Look-ups in named tables: a row name and a column name give one cell, copied from the table.

Table ruzupi
	zefu	zab	lizakud	tori	kab	zepaf	fal	sab
gil	149	111	137	113	132	111	140	121
bis	127	134	132	96	123	114	135	132
bofi	118	104	134	127	126	101	123	116
belo	133	83	119	231	131	117	128	102
fir	114	127	115	190	114	103	93	92
pid	119	121	105	53	125	132	115	112
ful	112	110	131	121	124	136	138	115
mikido	93	122	125	152	127	90	143	124
mimafe	129	114	136	173	121	117	107	95
suzos	126	143	123	45	127	97	102	133
manivol	119	112	124	152	123	94	128	97
suz	103	120	145	111	126	85	110	102
ralin	122	120	126	72	122	95	146	147
mudop	121	134	128	148	117	112	171	139

lizakud of pid = 105
kab of gil = 132
zepaf of manivol = 94
sab of mudop = 139
sab of mimafe = 95
fal of gil = 140
sab of ful = 115
sab of pid = 112

kisuv:
columns: zam, rugu, gis
nedibe: [141, 200, 189]
vis: [41, 87, 127]
rad: [114, 115, 122]
garigup: [16, 83, 134]
ged: [111, 113, 121]

nedibe, zam: 141
rad, zam: 114
rad, rugu: 115
vis, zam: 41
garigup, gis: 134
vis, gis: 127
nedibe, rugu: 200
ged, rugu: 113
vis, rugu: 87
Row with the largest zam: nedibe

bokelo =
cols = pimovar, fuvoka, popal, gizib, pov, nek, ber, ran
vego: [112, 131, 177, 131, 69, 70, 34, 140]
bapofeg: [114, 129, 146, 157, 178, 212, 127, 116]
toz: [139, 130, 112, 157, 122, 130, 96, 116]
ziz: [113, 130, 157, 148, 141, 166, 96, 124]
vazuz: [141, 130, 106, 159, 129, 137, 104, 113]
ratib: [141, 130, 105, 158, 126, 135, 101, 113]
govo: [114, 129, 138, 164, 209, 252, 153, 109]
kigokar: [114, 129, 138, 164, 209, 251, 154, 109]
tipa: [114, 129, 137, 163, 210, 250, 153, 109]
gefer: [115, 129, 135, 163, 203, 243, 150, 109]
kimu: [113, 130, 161, 144, 124, 145, 82, 128]
zapilum: [142, 130, 104, 158, 126, 135, 101, 113]
berusa: [114, 129, 138, 164, 209, 250, 154, 109]

popal of toz = 112
popal of tipa = 137
pimovar of kimu = 113
ran of govo = 109
ran of vazuz = 113
popal of kimu = 161
ber of gefer = 150
popal of ziz = 157
ran of vego = 140
ran of kimu = 128
nek of ratib = 135
ber of vego = 34
gizib of ratib = 158
pov of vego = 69
popal of gefer = 135
Row with the largest pimovar: zapilum

tovo:
|  | zat | sedap | potovab | biv | tafuge | funa | mubifor | supev | mun |
|---|---|---|---|---|---|---|---|---|---|
| midon | 28 | 25 | 31 | 31 | 27 | 70 | 208 | 75 | 28 |
| kimer | 27 | 92 | 197 | 54 | 29 | 27 | 25 | 31 | 30 |
| dade | 29 | 32 | 32 | 26 | 40 | 158 | 147 | 36 | 29 |
| vagegu | 27 | 54 | 195 | 99 | 30 | 28 | 26 | 25 | 25 |
| mikek | 29 | 34 | 126 | 174 | 42 | 27 | 25 | 28 | 24 |
| bon | 43 | 26 | 35 | 29 | 27 | 28 | 36 | 120 | 179 |
| naro | 127 | 177 | 37 | 26 | 30 | 28 | 29 | 30 | 30 |
| nede | 29 | 31 | 36 | 122 | 182 | 47 | 31 | 28 | 30 |
| rigupa | 46 | 29 | 30 | 34 | 25 | 29 | 31 | 110 | 183 |
| sabigi | 25 | 30 | 32 | 29 | 30 | 44 | 173 | 129 | 33 |
| mevib | 32 | 31 | 29 | 39 | 172 | 125 | 35 | 34 | 24 |
| refekis | 26 | 33 | 47 | 187 | 110 | 32 | 32 | 28 | 30 |
| kibebif | 27 | 91 | 197 | 56 | 27 | 31 | 28 | 26 | 28 |
| surepan | 41 | 30 | 22 | 32 | 28 | 27 | 36 | 136 | 170 |

What is the sedap of kibebif in tovo?
91
What is the funa of naro in tovo?
28
What is the funa of midon in tovo?
70
What is the mun of bon in tovo?
179
What is the potovab of bon in tovo?
35
What is the mubifor of rigupa in tovo?
31
What is the supev of kibebif in tovo?
26
What is the zat of kibebif in tovo?
27
What is the potovab of mikek in tovo?
126
What is the zat of nede in tovo?
29
What is the mun of kibebif in tovo?
28
What is the sedap of midon in tovo?
25
What is the biv of naro in tovo?
26
Row with the largest supev: surepan

